In the data rows, the value 128 means zero.
Some points, each followed by its number:
[140 101  89 140 113 153 143  80 123 109  93 122 116 147  93 105 103  97
 108 109  96 124 105] 0
[132 100 131 168 123 147 124 121 127 138  97 122 131 136 122 119 139 151
 156 106 155 139 138] 1
[172 182 145  84 159  80 100 188  92 179 100 154 149 155 129 212 120 118
  88 141 107 118 175] 2
[139  96 119 100 102 124 156 126 144 101 170  87  83 207  89 103 113 106
  99  76  83 139 120] 3
[114 105 125  80 102  98 117 186 145  80 178  80  89 255  99  70 135  73
 122 105 152 155 120] 4
[121 130 179 103 144 104 118 177  98 174  69 143 141 117 144 144 127 112
 118  97 131 107 145] 5
[102 147 130 116 108 119 117 164 102 142 129 112 166 113 151  99 147 137
 115 125 132 109 156] 6
[152 112 122 159 139 115 124 113 113 146 125 102  97 154 133 115 124 150
 147 112 165 150 135] 7
[107  88 125 150 151 169 124 110 123 122 136 153 128 132 116 136 121  88
 150  97  81 115 105] 8
[132  90 103 126 124 100 159 130 148 153 128 133 138  65  92 161 122 117
  92 255 129 246 131] 9
[138 125 131 130 137 121 108 125 120 128 116 171 128 140 113 193 154 143
 127 174 146  85 112] 10
[150 109  89 117 134 138 124 122 181 130 112 102 113  90 102 139 103 168
 124 173 134 157 112] 11
[152 150 148 206 183 167  91 158 106 190 105 234 214  84 173 144 178 174
 115 141 142  85 176] 12
[145 112  93 118 133 135 125 124 175 131 113 102 113  91 101 140 103 165
 122 170 132 155 115] 13
[ 40 163 116 111  89 115  91  85 106  83  97 128  83 103  83  63 145  60
  92 154 126 121  69] 14
[114 107 147 166 142 164 105 163 146 127 138 130 127 133 154 128 140 128
 189 112 123  98 140] 15
[191 170 163 126 194 125  81 209  48 174 115 136 163 154 110 112 119  88
  62  83 148 154 147] 16
[143  77  77 140 139 104 118 110 146 136  88 133 133 170  98 128 117 118
  97 133 146 216 109] 17
[152 105 116 121 137 127 127 116 126 138  88 133 109 135 113 100 127 143
 138 122 185 130 140] 18
[ 87 119 140 135 150 123 120 117 112 125  94 142 116 108 125 147 148 133
  83 121 136 125 129] 19
[145 151 151 179 194 132 106 151 115 177 109 197 187 102 174 135 167 152
 132 103 177  89 161] 20
[105 172 144 125 130 146 101 233 111 131 111 126 180 150 170 151 174 103
  97 112 143 133 181] 21
[103 117 131 129 121 100 124 113 118 108 110  95 112 167 111 130 147 107
 101 126  96 147 104] 22
[133 101 134 169 123 150 124 122 126 138  97 122 133 135 125 119 140 154
 160 105 157 135 140] 23
[135 175 134  95 155  95 127 179  89 150 125 138 148 126 133 141 114 109
  87 143 157 104 115] 24
[ 98 135 127 113  99 106 127 124 118 102 114 107 106 132 112 109 154  98
 116 137  73  75 113] 25
[ 88 115 140 104 129 110 135  99 117 121 152 115 105 130 119 120 109  84
 127 107  96  84 101] 26
[ 96 112 111  97 116 112 127 112 163 124 107 136 115 100 102 121 103 122
 125 153 145 148 104] 27
[114 167 134 147 131 121 104 158  61 148 101 116 150 110 163 115 114 124
 108 130 137 165 140] 28
[135  97  91 123 111 129 131 117 159 127 144 112 104 116 111 129  98 130
 142 153 109 115 101] 29
[ 90  97 134 121  98 118 148 110 131 101 105 116 125 140 113 105  90 187
 255  93 203 115 156] 30
[155  88  93 103  84 141 163  90 146 101 136  60  93 195 109  80 103 112
 143 167 114 104  88] 31
[123 111 115 135 126 164 133 106 153  85 113 107 113 155  78 145 101  87
  87 102 102 142 103] 32
[119 114 102 140 104 131 123  82  99 108  99 166 136 139 129 255 147 105
 220  94 167 106 121] 33
[114 109 129 193 196 143 108 100  82 133 107 161 130  98 166 123 120 104
 134  97 156 218 115] 34
[157 159 153 192 181 115 100 168  94 176 109 187 197 103 195 151 145 170
 145  93 192  99 181] 35
[102 106  79 144 119 140 133  94 144  89 108  79  98 119  84 125 120 108
 128  92 118 140 102] 36
[ 88 113 144 186 112 178 137 118 135 128 164 139 117 113 155 127 160 113
 143  85 134 128 114] 37
[140 105 139 106  98 135 130 146 128  98 131  91 100 221 102  94 108 100
 147  98 118 154 106] 38
[118 109 128 132 106  95 115  94 151 148 128  97 119 162 113 144 114 154
 154 109 114 159 140] 39
[128  96  81 135 118 101 161 108 130 119 133 146  94 134 116 128 105 141
 126 116 126 133  92] 40
[128 137 140 121 134 112  88 146 116 171 145 133 155 106 184 146 120 198
 128 155 160  93 150] 41
[132 108 131 203 130 208 139 117 135 122  88 137 151 102 185 124 157 145
 187 107 140  87 128] 42
[135  97  93 124 110 133 133 119 160 128 145 113 105 117 113 122  99 133
 140 154 111 111 101] 43
[ 79 119  89 107 110 108 146 106 174 105 128 131  88 117 131 108 111 118
  82 122 155 141 115] 44
[118 109 148 107  78  90 133  90 110 109 125 148 128 107 175  96 117 101
 108  93  81  99 135] 45
[ 98 109 157 204 148 178 123 137 105 127  95 133 143 118 142 138 161 138
 177 111 124 107 141] 46
[124 150 102 114 102 143 118 140 102 136 163 102 150  94 171 125 129 165
 133 130 134 121 152] 47
[103  97  78  76  95 128 183 110 175  95 184  85  79 130 114 138 100  43
 148 202  74 131  64] 48
[ 81  85  99  74  94 171 132  96 192  86 210  73  91 137 136 105 122  93
 142 158 106  98  84] 49
[115 102 124  82 102 100 117 185 146  82 177  83  87 255  98  69 130  72
 122 101 153 163 115] 50
[152 119 122 135 144 133 118 145 120 112 119 125 122 160  93 112 111 140
 127 101 134 138 152] 51
[165 148  91  99 135 131 153 108 149 115 114 106 110 118 127  98 109 143
 109 209 110  93 115] 52
[133 138 169 127 142  85 136 138 129 150 101 173 155 170  98 131  84 143
 174  93 153 104 163] 53
[161 143 106  85 129 108 124 172  84 116 101 122 131 110 144  96 103 152
 145 133 183 104 122] 54
[ 99 119 128 132 123 100 121 113 120 109 109  93 113 164 113 131 152 109
 101 125  96 143 105] 55
[133 105  98 135 149 108 130  85 149 133  83 133 125 183  93 149 111  92
  87 130 169 248 115] 56
[131 126 152  92 100  79 119 149 109 127 150 106  92 151 129 149 110 125
  83 123  88 139 139] 57
[118 141 119 111 106  90 104 122 129  93 169  88 122 198 116  86 114 112
 105 128  91 155 101] 58
[128 115 199 115 115 109 107 250  84 186 151 151 149 113 105 163 101  86
  83 219 101 165 134] 59
[129  89 101 127 124 104 159 130 152 153 127 132 139  66  89 162 121 114
  95 255 129 247 132] 60
[ 79 103  96  73 103 156 184  99 169  93 187  95  98  96 125 108 111 106
 162 122  99 101  78] 61
[152  88  98 114 129 143 124 102 151 112 145 105 113 176  93  91  90 133
  87  93 114 194  82] 62
[145 112 126 130 115 114 124 108 135 115 143  94 102 112 147 127 126 142
 158 119 130 124 111] 63
[177 119 146 130 113 133 133 125  98 122 187 119  97 123  70  96 171 122
 170 119 153 163 122] 64
[108 172 204 192 134 215  79 153 143 156 100 157 159  90 206 146 237 127
 104 110 149  75 165] 65
[103 133 165  99  84 115 153  99 123 141 143 148 125 114 106 146 185 112
  87 143 117 135 119] 66
[129  88 105 112  98 111 162 105 160 114 130 119  88 118 138 180 104 111
 114 130  87 125 100] 67
[143  93 109  95  98 121 159 128 142 101 169  88  83 215  88 105 114 109
 101  77  86 141 122] 68
[125 148 141 113 129 113 102 136 128 126 124 113 116 188 134 121 134 106
 128  96 102 142 115] 69
[130 138 155 255 184 202 121 143 123 138 116 150 175 114 178 115 135 161
 158 116 151  95 159] 70
[ 99 136 175 140 151 108 118 119  78 148  88 165 136 129 106 125 189 115
 105 112 137 127 138] 71
[138 220 163  71 183  63  79 122  84 152 105 150 169 137 128 146 124 148
  76 224 107 115 187] 72
[155 149 101 168 160 103 145 121 194 133  71 152 116 132  90 102  84 114
  91 105 125 255 142] 73
[124  98 113  88  90  96 176 105 108 101 189  89  94 214 105  97 114  42
 105 117 102 163  84] 74
[140 121 109 104 134 100 114 109 121 111 165 119  99 121 129 144 131 155
 134 131 105 135 130] 75
[ 95 112 109  90 113 108 127 110 164 125 105 136 113  99  98 122  99 122
 124 157 148 152 101] 76
[145 146 157 195 153 179  85 162 117 157  83 180 185 132 167 141 161 148
 127 125 153  85 170] 77
[140 125 131 190  89 159 155 110 164 141 116 138 150 160 182  91 132 135
 112  77  91 141 122] 78
[128 167 135 108 134 118  92 153  87 151 123 147 150 121  99 137 133 163
 106 154 144 130 134] 79
[ 79 114 103 101  64 194 188  75 185  80 196  89  97 106 135 114 110 124
 146 146  90  75  65] 80
[133  88 106 114  98 108 163 106 158 116 125 122  88 117 139 185 103 112
 112 128  86 127 101] 81
[118 146 131 141 115 113 133 134 122 140 167 138  98  94 139 137 137 132
 114 134  98 127 140] 82
[140 150 159 224 191 182 107 157 123 173  85 211 210 109 185 162 172 173
 128 134 183  76 188] 83
[ 75  94 111 108 124 130 129 140 255 108  85 150 135 100 116 103 202 111
 146 136 140  65 173] 84
[169 210 186 145 237 111  79 177  78 190  88 238 194 164 122 193 214 122
  60 125 142 107 180] 85
[127 155 141  85 134 118  85 170  70 150 150 155 138 152 148 156 132 130
 112 148 134 121 145] 86
[100 102 157 119 154 210  86 184 189  97  88 218 168 144 193 255 252  78
 203  99 247  66 171] 87
[127 128 128 121 131 115 118 122 113 128  93 122 128 132 102 131 124 109
 121 119 120 141 122] 88
[140 157 131 130 139 150 100 136  78 141  88 105 150 107 131 153 145 112
 112  60 126 133 172] 89
[ 72 101 155 224  98 213 127 113 155 101 128 125 116 123 133 146 152  82
 127  93 104 127 115] 90
[ 96 119  95 124 113 144 146 100 133 110 118 103 102 131  98 113 135  89
 118 113 107 145  99] 91
[148  89 101 117 130 145 125 102 151 112 144 107 113 174  95  93  92 129
  88  93 113 190  84] 92
[107 143  89 103 123 153 181  74 160  77 138 119 133  78 133 100  71 124
 127 105  36  72  69] 93
[146 144 129 108 102 107  91 137 130 126 157 105 124 151 132 137 120 101
 108 135 126 154 134] 94
[ 99 105  98  85  94 141 186  74 153  60 180  88  93 120 102  91 132  88
 140 138  75  95  60] 95
[154 129 114 153 132 128 132  98 106 130 100 139 121 116 112 110  96 135
 139 112 151 130 133] 96
[123  84  92 147 130 100 127  99 150 128 104 114  92 158  77 123 118  98
  85 116 114 200 104] 97
[129 107 117 121 100 100 171 100 149 106 126 127  80 116  95 106 101 140
 118 137 125 145 109] 98
[159 195 144  95 139 115 104 138 120 173 122 159 190  71 205 136 124 255
 101 198 155  90 170] 99
[114  98 136 132 118 103 129  86 121 119 110 127 117 116 115 106 101 136
 183 112 106  84 134] 100
[120  99 117 137 119 108  88 119 135 128 160 131 116 122 113 157 109 154
 175 136 107 118 119] 101
[128 103 127 109 110 120 107 134  96 117 114 104 109 106 157 111 117 158
 142 111 167 115 143] 102
[119 149 132 148 116 116 132 136 122 141 165 142 102  91 141 137 143 135
 117 136 103 125 144] 103
[176 118 126 172 140 156 128 128 104 141 114  93 124 123 136  95 130 181
 101  78  82 125 149] 104
[121 105 109 135 120 169 136 102 158  77 112 102 105 158  70 144  95  82
  87  97 100 145  97] 105
[ 99 123 115 130  87 121 129 161 105 138 181  92 128  48  98 101 120 175
 141  96 139 131 142] 106
[133  88 102 127 126 100 159 130 151 157 128 133 141  62  88 164 124 115
  92 255 129 253 133] 107
[121 109 109 255 123 204 136 122 149 141 145 119 153 110 159 131  90 105
 118 101 120 187 145] 108
[117 140 138 137 133 101 101 175 111 169 119 130 157  73 179 113  96 180
 146 128 158  75 162] 109
[191 189 146 255 158 124 108 166 196 157 109 143 155 129 228  80  78 188
 158 122 126 127 180] 110
[106 122 121 114 170  94  99  74 207 155 181  98  89 117  98 130  95  97
 173 119 151 123 119] 111
[127 119 134 138 120 115 127 138 117 133 141 113 131 120 148 115 107 158
 138 105 131 127 135] 112
[178 189 165  90 162  72  91 133  94 178 116 171 173  99 128 141 140 145
 121 167 139 121 135] 113
[ 85  77 102 154  98 143 163  99 142  97 105  93 105  99  98 131 114  88
 115 122 107 143 105] 114
[118 119 116 138  98  95 115 136 110 146 112  83 131 147 106 100 117 124
 118 105 120 148 125] 115
[130  93  98 171 120 138 148  94 168  88 101 131  97 126  93 156 135 115
 124 143  96 159 101] 116
[124 175 167 185 181 130 104 152  98 190  93 200 216  94 178 108 150 170
 154 101 255  85 190] 117
[ 79 101  89 124 117 141 138 113 160  93 116  93 113 166  93 158 145  82
 105 122 114 171  93] 118
[ 91 133 123 135 103 160 146  97 117 123 110 110 160  93 117  93 152 206
 158 184 225 124 143] 119
[ 91 160 228 252 240 169  88 178 160 140 112 202 198  80 170 113 232 124
 120  95 126  80 192] 120
[133 125 125 114 110 121 111 130 110 109 130 128 122 132 119 108 135 127
 145 112 137 107 127] 121
[112  85  84 176 126 183 142 107 164 122 104 107 162 144 104 137 116  96
 130 129 132 187 130] 122
[138 125 107 111 121 117 140 130 145 126 137 109 115 129 119 115 133 147
 146 147 123 132 118] 123
[127 105  83 124 129 100 169  90 177 112 119 122  83  90  38 128  99 135
 135 150 117 159  88] 124
[ 85 112  70  95  89 133 161  90 142  88 163  97  93  94  83  96 145  76
 121 154  81  95  82] 125
[148 116 122 154 102 127 127 110 142 116 119 116 113 110 113 100 143 130
 188  83 193 155 127] 126
[164 205 183 145 227 114  82 173  81 186  90 230 189 164 122 189 208 121
  62 125 140 109 175] 127
[135 106  84 121 123 118 165  94 165  94 101 130  98  78 108 126  92 136
 135 152 140 145 112] 128
[219 242 157 137 255 100  87 170  93 183  79 184 180 174 127 172 185  97
  83 151 129 131 159] 129
[124 105  89 124 153 108 143 106 186 125 112 128 116  84 109 112 117 154
 166 130 100 169 122] 130
[138 130 141 121 162 121 104 147 129 146 122 165 138 129 119 105 124 152
 112 148 142 115 115] 131
[100 145 117 102 125 127  87 142  99 147 127 114 161 112 137 123 174 145
 121 113 128 125 146] 132
[127 122 116 127 120  95 167  85 120 141 171 122 105 103 136 100 145 133
 154 154 126 121 127] 133
[124  88  98 156 142 100 130 113 155 128 125 133 105 142 109 119 197 122
 127 125 148 115 138] 134
[135 106 140 156 124 186 116 121 107 123 135 123 130 132 184 111 163 123
 150  73 107 125 130] 135
[177 243 255 127 214  79  63 199  89 222 119 209 184  84 203 168 163 150
 108 157 117  99 207] 136
[150 110 107 177 143 124 174  89 128  97 206  95  88 129 132  86  63 116
 103 126 138 138  93] 137
[145 165 153  99 170 104 104 140  84 192 101 150 163  84 167 131 132 165
 101 161 157 107 156] 138
[103 130 202 130 117 135 124 133 113 112 150 116 113  94 122  91 132 124
 147 101 100  79 112] 139
[135 105 141 159 126 191 115 119 106 122 136 122 131 132 187 112 167 122
 150  69 104 124 130] 140
[163 109 134 114 113 118 148 113 137 105 176 138  97 114 125  91 129 135
 156 141 123 130 105] 141
[143  88  77  95 110 159 167  85 139  83 188  93  93 172 102  96 124  97
 130 128 104 148 101] 142
[184 200 159 143 221 104  85 232  84 173  93 187 192 201 136 153 202 105
  60 109 123 135 192] 143
[ 81 118  88 107 110 109 145 106 174 105 127 129  89 119 128 109 113 117
  83 123 153 138 115] 144
[127 158 144 122 160  96 101 163 117 150 129 158 150 133 145 152 160 110
 102 131 127 107 150] 145
[135 178 136 121 155 100  79 160  94 161 148 131 143  99 102 141 132 148
  92 159 137 130 135] 146
[ 95 125 102  95  98 133 182 125 155  93 150  93  88 117 102 141  84 127
 150 109 131 111  82] 147
[130 138 141 121 137 111  85 145 117 173 143 136 157 110 189 149 121 200
 127 159 161  90 150] 148
[157 180 131 111 120 111 124 224  94 152 157 125 155  71 208 218 103 212
 112 188  96  79 143] 149
[121 105 119 107  94 159 181 128 110  70 190  93  93 132 106 100  71 109
 140 138 120 124  82] 150
[107 138 122 121 129 130 146 140 120 133 138  97 153  99 133 146 143 156
 121 159 155 118 152] 151
[114 152 134 178 158 184 104 145 117 148 109 169 163 120 171 100 152 154
 127 128 155  90 154] 152
[ 99 109 131 192 142 225 130 116 158 112 133 133 102 172 139 128 154  69
 140 101  81 118  93] 153
[140 136 119 169 149  90 157  99 202 105  93 125 105 154 102 100  71  92
 101  88 111 223 112] 154
[135  97  77 124 106 141 163 102 134 109 204 109  97 114 102  80 140 145
 166 161 142 111 105] 155
[124 139 116 166 170 120 134 204 158 104 100 120 150  64 135 109 125 169
 160 128 158  87 190] 156
[133 112 148 130 146 115 115 119  94 157  97 143 141  78 165 115 117 170
 138 105 171  99 167] 157
[103  97 109  79  70 130 204  57 170  83 215  97  70 120 102 122 103  69
 124 122  59 111  88] 158
[159 105 116 121 110 121 143 102 126 119 105 125 119 142 116 112 117 124
 168 125 146 133 109] 159
[141 110 126 124 112 115 126 108 132 113 150  93 101 111 146 127 123 140
 157 119 128 122 111] 160
[101 118 127 129 121 100 124 113 118 107 114  93 111 166 111 129 150 107
 102 123  95 144 104] 161
[ 79 112 102  99  61 196 191  74 189  77 201  88  93 107 136 115 107 118
 145 143  81  72  60] 162
[114 101 119  95 117 121 153  80 102 125 133 116  88 142  98 125 140 124
 150 116 117 133 115] 163
[ 99  97  77  71  94 127 186 110 179  93 187  83  77 129 116 141  99  37
 147 209  68 130  60] 164
Which point above is nearest to each new point by angle? Its number follows each.
[123 133 177 110 146 109 117 175  98 174  71 146 143 116 144 145 131 115
 119  98 130 106 146] 5
[123 129 147 144 141 192 117 116 154 105 110 116 134 128 147 129 134  78
 146 107 106 118 119] 153
[121 150 141 111 129 111 100 136 126 125 125 113 116 188 133 122 135 105
 124  97 100 143 115] 69
[120  92 104 132 120 105 136 109 136 127 126 112  87 112 115 117  91 138
 125 113 141 143 142] 98
[157 191 143  96 138 113 105 136 118 169 123 159 185  74 201 136 124 249
 102 193 153  92 167] 99
[133 105  83 121 123 118 165  94 166  93 101 131  97  78 106 128  90 135
 135 154 142 143 112] 128
[147 114 120 152 105 124 127 109 142 116 116 116 112 114 111 104 140 129
 183  84 190 160 127] 126
[148  97 125 127  98 138 146 130 129 141  93 128 116 120 116 105 124 161
 140 122 163 124 138] 18
[152 119 123 136 144 132 118 144 120 112 118 124 122 158  94 114 111 140
 127 104 134 139 151] 51
[133 112  89 138 131 127 177  94 160 119 136 131 102  90 106 131  78 176
 160 157 148 150 122] 128
[148 152 163 193 157 173  84 166 115 158  84 181 185 132 167 142 163 144
 124 123 151  87 172] 77
[136 116 140 110 126 111 122 114 100 129  96 156 115 126 105 137 159 119
 103 105 126 150 135] 71
[148 112 113 117 106 111 127 122 131 112 116  88 109 137 119  86 124 133
 124 157 137 115 109] 31
[ 85 112 144 192 113 184 138 116 137 128 165 141 119 110 157 125 163 112
 147  83 137 127 112] 37
[127 112 122 124 120 104 127 138  84 130 119  97 125 107 141 134 117 143
 174 109 146 115 145] 102
[ 95  93 113 230 117 227 121 119 129  97 125 119 116 114 144 131 163 101
 133 105  91 104 109] 90
[ 99 173 144 127 129 148 100 240 113 130 109 125 182 152 173 151 178 101
  97 109 144 133 183] 21
[ 89  81 105 153 101 141 160 101 140 101 106  96 108 100 100 132 114  91
 116 123 108 142 107] 114
[ 90 163 234 255 248 171  85 181 162 143 112 208 203  78 173 112 238 124
 121  93 129  79 200] 120
[ 99 112 122 132 117 153 124  99 166 109 109 116 102 145 116  86 145 109
 115 116 134 115 112] 91
[ 95 112 171 132 151 100 108  90  98 146 105 153 116 135  93 128 127 135
 118  83 117 145 138] 71
[ 80 103  90 124 116 139 138 112 158  94 117  94 112 166  93 156 145  83
 105 120 112 169  93] 118
[134 175 135 122 154 102  82 158  94 158 146 130 142 100 106 139 129 146
  97 156 137 130 134] 146
[111 122 128 135 117 148 136  80 139 130 122 113 105 160  98 122 137  97
 118 109 117 150  93] 91
[138 105 141 107  94 135 130 150 126  97 133  88  97 227 102  91 107  97
 147  97 117 150 105] 38
[156 105 115 121 110 122 144 103 127 117 108 124 117 141 117 111 117 124
 168 125 146 131 109] 159
[126 169 163 180 175 132 107 148 101 184  98 193 207  98 173 111 146 164
 151 101 249  86 184] 117
[196 175 167 124 201 121  79 213  39 178 116 138 165 152 113 108 121  88
  60  83 151 155 150] 16
[ 95 109 148 169 106 143 133 125 137 101 116 131 113 137 119 168 117 109
 115  88  75 143 130] 90
[109 136 120 122 127 131 144 137 122 131 134 102 149 101 133 153 141 154
 123 158 156 119 150] 151
[179 120 127 171 142 157 127 131 103 142 114  95 124 123 138  95 130 182
  98  80  83 123 150] 104
[130 173 136 107 137 115  91 154  84 152 125 150 153 120  98 136 135 167
 105 157 146 130 135] 79
[161 105 131 138 129 133 150 122 106 128  93 122 131  90 157 100 107 118
 164 138 126 124 101] 159
[100 121 112 127  85 123 130 156 105 136 176  89 126  43  98 108 117 174
 143  96 139 126 141] 106
[124 155 109 145 126 146 133 202 102 125 112 136 182 123 144 141 129 112
  97 154 129 111 140] 21
[121  97 116 140 120 108  85 119 137 128 161 133 116 120 113 160 107 156
 179 138 107 115 119] 101
[130 107 131 201 129 211 141 117 132 119  94 136 152 104 184 123 154 140
 188 107 135  87 124] 42
[103 134 170 139 151 109 118 118  81 147  91 162 135 128 107 126 184 117
 106 116 135 126 136] 71
[131 139 166 127 139  87 135 137 128 148 104 169 152 170  98 130  88 141
 171  96 151 106 159] 53
[ 79 101  93  71 102 157 186  99 174  93 188  93  97  94 125 108 111 105
 164 122 100  99  76] 61
[152 106 116 124 137 127 130 115 126 136  95 131 108 134 114 100 123 141
 136 122 183 130 138] 18
[ 96 117  94 124 114 145 147  99 134 110 116 102 100 131  94 112 132  91
 119 112 109 145 100] 91
[241 224 168 150 255  90 102 185  90 158  71 201 220 131 140 122 178 100
  96 159 128 150 171] 129
[119  98 140 135 121 106 130  81 120 122 101 129 120 108 115 108 100 138
 180 115 104  87 133] 100
[ 99 146 116  95 123 121  85 143  98 148 128 113 161 114 133 122 176 145
 115 112 126 127 145] 132
[124  97  93 124 134 115 169  67 174  88 128 122 102 114 113 134 103 135
 135 171 159 143  88] 128
[103 105  77 145 120 141 133  94 142  88 105  77  97 117  83 125 121 109
 130  93 117 138 101] 36
[122 113 152 108  87  91 129  98 109 116 124 149 132 107 177 102 119 105
 107  95  84 100 139] 45
[130 138 155 255 181 197 120 143 121 139 116 151 173 114 176 118 134 159
 156 117 149  97 158] 70
[130 125  98 127 102 143 163 116 142  97 154 109 105 117  93  91 137 152
 147 148 129  99 122] 155
[ 95 125 101  98  99 131 181 123 155  94 149  94  89 121 100 139  87 125
 146 110 130 115  83] 147
[152 115 119 131 122 101 141 123 116 152 151 127 118 119 156 140 124 145
 160 160 119 111 113] 133
[123  97  96 123 132 115 167  69 170  90 128 121 102 115 114 133 104 135
 135 169 155 140  89] 128
[ 85 116 139 103 131 108 136  99 117 122 150 116 105 129 119 122 107  82
 130 109  96  79 101] 26
[140 152 161 230 196 186 104 160 123 176  83 216 216 107 189 166 173 176
 127 136 185  72 193] 83
[108  93 134 147 157 166 121 118 121 124 134 153 129 133 118 135 121  86
 146  97  85 116 108] 8
[114 130 207 135 151 108 127 102  98 161  97 171 150 135 146 119 183  92
 101  97 107 145 143] 71
[100 124  80 101 119 158 104  73 145 107  84 130  98 216 126 252 162  98
 114 135 121 160 101] 118
[145  88 109 135 117  95 127 113 146 105 112 131 105 135 128 144  99 156
 147 133 120 133 109] 40
[152 152 131 130 139 100 100 133 139 136 173 116 138 103 150  63 121 243
 121 101 126 121 130] 112
[129 126 127 122 130 116 120 119 115 127  96 123 126 133 102 131 123 108
 122 119 120 139 120] 88
[143 151 126 152 124 131 100 154 112 119 122  98 156 148 117 143 126 133
 110 104 110 103 159] 89
[173 117 146 128 113 131 131 126 101 122 184 117  99 127  71  98 169 120
 167 119 150 162 123] 64
[102 105 100  90  95 140 181  77 152  65 177  90  95 120 105  92 132  91
 143 136  78  96  62] 95
[147 115 121 153 102 127 127 108 142 116 117 113 113 115 111 102 141 128
 183  83 189 158 126] 126
[114 125 128 143 120 100 143 116 155 105 130 119  97 103 125 122  71 140
 174 122 117 115 143] 100
[127  97 113  85  89  95 177 106 106 101 193  88  93 219 106  96 114  37
 105 119 100 163  82] 74
[125 112 123 128 120 107 127 135  85 128 119  99 126 109 141 135 118 139
 170 107 143 117 143] 102
[140 192 122  95 155 104 104 143 113 178 133 150 185  78 184 158 137 219
 124 207 144  72 174] 99
[114 105 148 167 144 163 104 168 144 128 138 131 128 132 155 128 140 130
 195 112 126  95 143] 15
[132 129 156  92 100  79 116 150 107 130 148 109  94 149 130 149 113 127
  81 124  89 136 140] 57
[132 169 135 109 137 116  93 151  88 150 125 148 149 120  98 136 133 165
 107 155 145 131 133] 79
[110 137 162 100  88 116 151 100 121 141 140 147 127 113 112 145 181 119
  90 147 120 134 120] 66
[131 137 165 125 140  88 137 136 130 146 102 169 151 167  96 129  86 143
 172  97 151 105 159] 53
[102  78 121 120  96 163 112 132 144 126  97  90 105 128 121 150  99 110
 125 116 107 128 117] 114
[140 125 106 111 123 118 141 130 146 128 138 109 116 129 119 115 132 150
 147 148 126 135 119] 123
[ 82  96 110 111 130 129 132 138 253 110  81 150 134  99 116 106 200 112
 141 143 140  68 172] 84
[192 182 153 127 213  95  72 255  94 130  93 173 185 140 128 112 167 112
 115 130 161 118 185] 143
[130 101 113 174 213 173 118  94  70 146  69 119 102 103 136 115  62  82
 178 116 175 229 130] 34
[138 219 162  73 181  66  81 123  85 155 106 150 170 134 133 146 124 152
  78 223 109 114 186] 72
[122 170 164 182 177 130 104 149 100 185  94 195 210  99 174 110 148 164
 152 103 250  89 185] 117
[ 94 128 124 113  95 109 132 118 125  98 115 102 102 125 111 105 149  99
 119 138  74  75 109] 25
[122 145 102 113 101 143 124 138 105 132 165 101 146  97 166 125 128 159
 133 132 132 122 148] 47
[133 128 179 103 117 104 124 133 113 119 150 136 119 132 139 158 132 138
 121 128 111 135 127] 57
[127 101 125 103 106 121 108 133  98 116 116 102 109 103 159 108 111 158
 145 112 175 115 143] 102
[111  77 161 107  98  90 104 143 110 119 152 133  88 120 153 122 167 105
 118 101 114 111 119] 45
[127  93  77 132 113  95 165 106 131 119 136 143  88 135 113 125 103 140
 127 116 126 135  88] 40
[103 119 182 145 106 108 104 102 106 119  77 157 133 120 189 105  90  69
  92  88 111 121 148] 45
[ 90 133 180 114 144 104 121 133  84 157  97 173 148 140 141 125 150 118
  87 105 144 111 133] 71
[152 112 119 132 123 100 143 122 117 152 152 125 116 120 157 139 124 143
 162 159 120 111 112] 133
[124 158 143 120 159  95 102 163 118 148 131 157 147 134 142 150 160 109
  98 132 125 109 148] 145
[ 99 150 175 132 168 104 124 119  98 163 101 169 122 110 139 119 129 122
 112 105 126 145 148] 71
[107 122 106 114 102 111 136 130 120 122  97 105 116 103 131 108 143 135
 143 133 159 107 150] 102
[117 122 130 135 119 149 133  82 137 131 119 113 106 157 100 120 139  99
 118 108 117 150  95] 91
[114 112  83  62  61 108 204 102 117  70 200  88  83 215  98  96  90  82
 108 138  96 171  60] 74
[155 128 113 154 131 130 133  94 106 128  97 138 119 117 109 108  95 130
 138 109 151 133 133] 96
[176 183 162  89 158  75  95 130  95 172 121 164 165 102 126 137 137 144
 122 164 136 120 133] 113
[ 95 141 128 114 102 121 118 160 102 138 130 105 163 107 150  96 147 138
 118 122 129 107 154] 6
[128 154 141  86 132 117  86 168  74 149 151 152 138 152 147 154 131 128
 112 147 134 123 145] 86
[118  72  63  81 123 158 180  81 120  95 160  65  78 176  71  97  80  84
 131 139  90 230 105] 142
[ 95 119  93 124 113 148 148  99 134 109 116 102 102 132  93 112 135  88
 118 112 107 145  97] 91
[103 159 125  99  70 111  79 130 117 101  88 116 113 132  98  86 167  82
  82 171 104 135 101] 14
[118 106 147 164 143 161 105 165 144 128 139 130 126 131 153 127 139 130
 191 113 126  96 142] 15
[ 99 122  77  99 120 159 104  67 149 105  83 131  93 223 125 255 163  97
 115 136 120 165  97] 118
[135 109 102 137 149 107 128  90 144 134  85 135 128 182  97 147 112  89
  87 128 166 240 119] 56
[113 121 123 151  80 148 121 132  74 146 134  89 143  95 191 113 139 152
 100  98 145 130 162] 47
[159 152 102 171 164 100 143 122 198 136  69 155 116 132  88 100  84 115
  87 105 126 255 145] 73
[114 109 128 192 201 141 108  99  78 136 105 163 131  94 169 125 117 105
 135  97 161 224 115] 34
[135 109 116  95 134 118 136 116 129 130 119 122  83 137 128 108 167 143
 115 122 159 148 127] 18
[149 117 115 115 110 109 126 126 129 116 114  92 112 138 120  94 123 132
 122 156 135 115 113] 31
[118 136 141 138 134 100 100 177 113 173 119 133 157  71 182 112  90 183
 150 128 163  72 163] 109
[135 125 128 208 139 235 118 119 120 133 116 167 157  78 169 141 171 152
 174 119 123  99 143] 42
[ 98 139 127 114 102 121 121 158 105 136 132 105 159 108 148  96 146 138
 119 123 127 107 151] 6
[ 80 101 120 113 133 128 124 144 250 116  85 157 144  99 119 112 205 112
 142 135 139  64 177] 84
[130 105 116 121  98 100 173  99 151 105 125 128  77 114  93 105  99 143
 118 138 126 145 109] 98
[128 123  99 125 103 141 162 114 143  99 156 108 104 117  94  95 138 149
 148 147 125 100 120] 155
[123  88  99 156 141 103 130 113 155 125 124 133 106 143 110 118 193 120
 127 123 147 116 136] 134
[ 95 141 153  95 126 100 136 102 110 116 154 141 131 117 157 108 127 105
 105 119  96 133 115] 45
